array([[111, 108, 131, 106, 119, 126],
       [130, 133, 122, 118, 135, 152],
       [121, 113, 136, 129, 107, 119]]): 119

array([[136, 138, 120, 120, 134, 148],
       [116, 107, 136, 125, 105, 109],
       [115, 119, 139, 105, 132, 125]]): 134

array([[128, 142, 133, 118, 118, 120],
       [153, 127, 119, 129, 129, 128],
       [132, 121, 139, 119, 150, 132]]): 118

array([[134, 128, 134, 140, 114, 156],
       [132, 140, 128, 148, 114, 146],
       [140, 107, 119, 114, 122, 132]]): 114

array([[137, 124, 113, 129, 126, 134],
       [120, 147, 134, 124, 154, 134],
       [135, 139, 152, 119, 123, 155]]): 126

array([[126, 130, 122, 126, 129, 123],
       [118, 125, 114, 131, 136, 106],
       [149, 128, 135, 136, 134, 109]]): 129

array([[128, 147, 132, 141, 124, 120],
       [120, 134, 127, 125, 125, 156],
       [155, 125, 141, 106, 129, 128]]): 124

array([[140, 157, 144, 104, 127, 119],
       [131, 140, 148, 150, 108, 109],
       [139, 141, 140, 149, 122, 152]]): 127
---
[[140 130 107 137 115 115 127 126 131]
 [137 125 108 136 118 119 124 126 132]
 [139 127 108 136 117 117 125 127 132]
 [134 123 109 135 121 120 121 126 132]
 [147 136 105 139 109 110 133 128 130]
 [143 133 107 138 111 113 130 127 131]
 [150 140 103 141 105 107 136 129 129]] ⇒ 130

[[104 131 108 143 135 111 126 122 140 137]
 [126 133 141 123 131 126 124 117 141 131]
 [128 126 116 119 129 142 135 119 125 136]
 [126 127 128 124 128 110 128 132 133 122]
 [136 134 139 130 128 112 131 133 129 127]
 [130 130 131 127 130 122 128 128 131 122]
 [115 131 126 117 126 136 134 124 123 120]] ⇒ 127

[[113 131 149 127 122 131 142 115 116 125 138 131 142 115]
 [124 136 128 134 116 135 131 119 135 122 129 133 128 121]
 [125 141 142 120 129 113 114 128 126 133 131 126 127 133]
 [128 125 124 135 125 109 106 128 133 129 120 125 117 132]
 [120 113 129 129 137 120 130 117 131 114 118 123 114 119]
 [112 130 127 140 141 125 120 104 121 141 136 118 138 138]
 [138 130 126 130 124 106 129 135 135 123 136 108 141 125]
 [110 126 118 120 132 122 133 110 146 122 122 127 132 131]
 [124 129 143 131 127 125 131 128 139 143 130 115 128 147]
 [128 121 137 112 118 136 119 130 148 123 137 137 145 122]
 [126 116 130 135 123 130 125 127 120 139 140 124 132 138]
 [134 129 132 140 144 132 122 131 136 114 121 125 121 109]] ⇒ 122

[[145 119 135 129 122 144]
 [138 124 142 124 111 128]
 [107 114 125 135 135 124]
 [147 107 121 143 152 113]
 [130 151 148 131 138 116]
 [113 118 140 113 151 121]] ⇒ 113

[[125 124 117 136 123 113 121 127 140]
 [118 132 118 139 115 131 130 139 138]
 [134 135 135 120 136 141 122 119 133]
 [122 131 130 131 122 130 141 134 117]
 [110 126 141 135 137 119 134 141 122]
 [120 130 151 135 107 130 122 128 134]
 [113 125 129 128 132 136 138 138 121]
 [131 134 124 128 119 141 118 131 129]
 [123 137 139 128 120 118 136 129 129]] ⇒ 121

[[115 136 125 137 132 130 121 125 109 129 125 123]
 [125 110 121 138 151 115 135 128 115 136 145 116]
 [124 124 103 128 133 129 128 151 133 124 129 144]
 [138 125 122 123 127 127 135 134 126 127 128 134]
 [128 130 131 115 100 147 116 127 140 118 126 126]] ⇒ 144
---
[[102 135 137 113 148 104 120]
 [154 129 115 134 122 138 122]
 [110 135 139 122 123 149 148]] out 135

[[155 117 110 140]
 [139 137 110 135]
 [154 122 129 131]] out 117

[[146 138 138 153 114 148 104]
 [133 113 126 130 114 128 129]
 [116 140 140 132 123 114 125]] out 138

[[125 130 114 138 128 123 150]
 [127 125 148 117 120 115 107]
 [125 128 115 137 127 124 150]] out 130

[[150 144 137 136 115 145 142]
 [102 133 132 146 119 127 147]
 [131 130 135 136 133 137 138]] out 144

[[118 140 111 149 113]
 [157 109 131 110 139]
 [118 134 138 133 139]] out 140
---
[142 124 138 152 120 122 140]	138
[152 115 123 107 147 142 126]	123
[123 117 102 152 136 136 127]	102
[116 149 156 116 121 130 134]	156
[146 152 140 112 115 104 137]	140
[134 112 129 153 119 136 111]	129
---
Q:
141  130  124  130   99  129
118  134  132  128  122  125
142  111  108  115  137  145
A: 128

Q:
127  149  157  116  116  149
141  155  150  124  139  129
A: 124

Q:
151  127  130  128  132  130
125  130  132  125  129  121
A: 125

Q:
137  110  132  142  122
144  147  153  120  130
A: 153

Q:
140  136  132  115  134
122  101  117  124  127
A: 117

Q:
145  139  117  125  134  140
108  143  104  101  145  149
A: 101

Q:
120  106  133  118  145  129  125
126  127  120  129  137  126  130
A: 137

Q:
157  124  152  108  115  133  123
146  141  139  104  131  102  116
A: 131

Q:
129  126  143  121  117  109
139  135  119  125  105  128
A: 125

Q:
114  107  103  137  120
117  109  103  124  114
A: 103
---
[[114 145 125 136 121]
 [102 111 116 116 136]
 [137 136 132 121 143]]: 145

[136 131 128 105]: 131

[[136 106 126 126 115 136]
 [124 123 114 124 128 114]
 [129 122 127 104 128 116]]: 106

[145 100 107 149]: 100

[119 125 154 112 116 111]: 125

[[118 121 119 128]
 [119 120 141 156]
 [111 134 142 139]]: 121

[139 147 130 116 132 107 139]: 147

[104 128 127 129 132]: 128

[[129 143 129 104 148 122 115]
 [131 142 120 137 137 112 125]
 [134 140 120 123 143 118 121]]: 143
---
[154 127 136 130] Out: 136
[145 151 131 118 140] Out: 118
[105 131 135 144] Out: 135
[117 127 109 149 104 120 148] Out: 120
[151 130 131 139 138] Out: 139
[136 131 126 152 128 121 137] Out: 121
[138 137 119 147 154 132] Out: 154
[102 120 115 100 115 134 138] Out: 134
[111 151 150 124] Out: 150
[107 127 129 118 112  99] Out: 112
---
[[151 112 145 103]
 [115 153 123 134]
 [144 154 131 135]]
112

[[122 141 122  99 103]
 [138 121 126 131 126]
 [144 139 107 131 147]]
141

[[117 132 129 135 138]
 [ 98 121 119 132 129]
 [114 131 119 127 136]]
132

[[132 120 117 120 136 151]
 [114 143 134 133 117 101]
 [113 142 128 129 119 109]]
120

[[136 125 142 122 124 123]
 [129 103 120 129 127 119]
 [143 114 111 125 117 120]]
125

[[136 120 147 120 145 118]
 [115 111 105 138 121 116]
 [134 147 132 126 129 105]]
120
---
[122 128 124 149 120 125 110] -> 120
[124 156 139 141] -> 156
[113 106 126 115 122 110] -> 115
[153 148 138 123 130] -> 138
[126 146 116 101 128 108 136] -> 128
[152 127 135 131] -> 127
[110 107 112 129 128] -> 112
---
Input: [134 124 137 126 143 139 153]
Output: 153, 143

Input: [127 102 135 122 141 119 114]
Output: 141, 135

Input:
[[134 142 111 126 110 127]
 [130 120  98 125 125 139]
 [114 124 141 115 133 118]]
Output: 142, 141

Input:
[[141 126 102 125 122]
 [133 134 109 130 128]]
Output: 141, 134

Input:
[[129 126 143 134 137 144 122]
 [126 102 131 122 134 135 131]]
Output: 144, 143

Input: [153 114 127 117]
Output: 153, 127

Input: [119 128 141 142 102 157]
Output: 157, 142

Input: [153 137 123 133 126 109]
Output: 153, 137

Input: [156 124 153 146 148 122]
Output: 156, 153
---
[[142 115 154 157 150 140 122]
 [ 99 127 103 117 134 149 157]
 [101 126 116 134 149 157 155]] yields 127

[[126 140 138 141 134 117 140]
 [104 139 148 117 127 127 146]] yields 140

[[110 138 138 144 120 120 128]
 [118 122 136 115  99 124 114]
 [129 141 142 119 129 121 110]] yields 122

[[124 122 112 116 105 135]
 [129 128 117 107 147 123]] yields 122

[[125 132 136 102 128 124]
 [132 126 121 150 129 135]] yields 132

[[120 139 106 103]
 [110 139 130 110]
 [130 104 140 140]] yields 139

[[129 154 138 137 134 146]
 [129 143 115 140 102 130]] yields 154

[[113 123 136 128 117 117 132]
 [120 135 139 142 110 125 115]
 [153 123 139 127 128 118 139]] yields 135

[[136 157 146 129 110 149 115]
 [132 149 154 123 121 155 112]] yields 157
---
[[148 155 132 138 116 119 116]
 [129 126 155 126 112 101 121]
 [105 102 143 123 111 133 140]] ⇒ 111

[[117 104 139 151 136]
 [142 113 112 137 112]
 [108 123 142 121 144]] ⇒ 142

[[133 128 142 140 148]
 [116 149 120 126 138]
 [128 135 112 118 130]] ⇒ 112

[[126 123 132 107 115]
 [118 139 110 140 135]
 [118 127 122 105 122]] ⇒ 122

[[103 127 115 118 107 114 137]
 [ 99 116 148 121 131 105 120]
 [110 122 121 113 106 122 152]] ⇒ 106

[[132 112 116 137 127 134 141]
 [131 104 107 140 129 127 144]
 [131 104 107 140 128 129 146]] ⇒ 128

[[116 135 129 118 102]
 [125 127 131 119 102]
 [136 119 134 120 105]] ⇒ 134

[[135 106 116 105 120 141]
 [108 148 111 117 139 137]
 [124 132 111 123 142 129]] ⇒ 123

[[109 124 146 132  99 139]
 [120 126 136 130 116 133]
 [134 129 122 127 138 124]] ⇒ 127
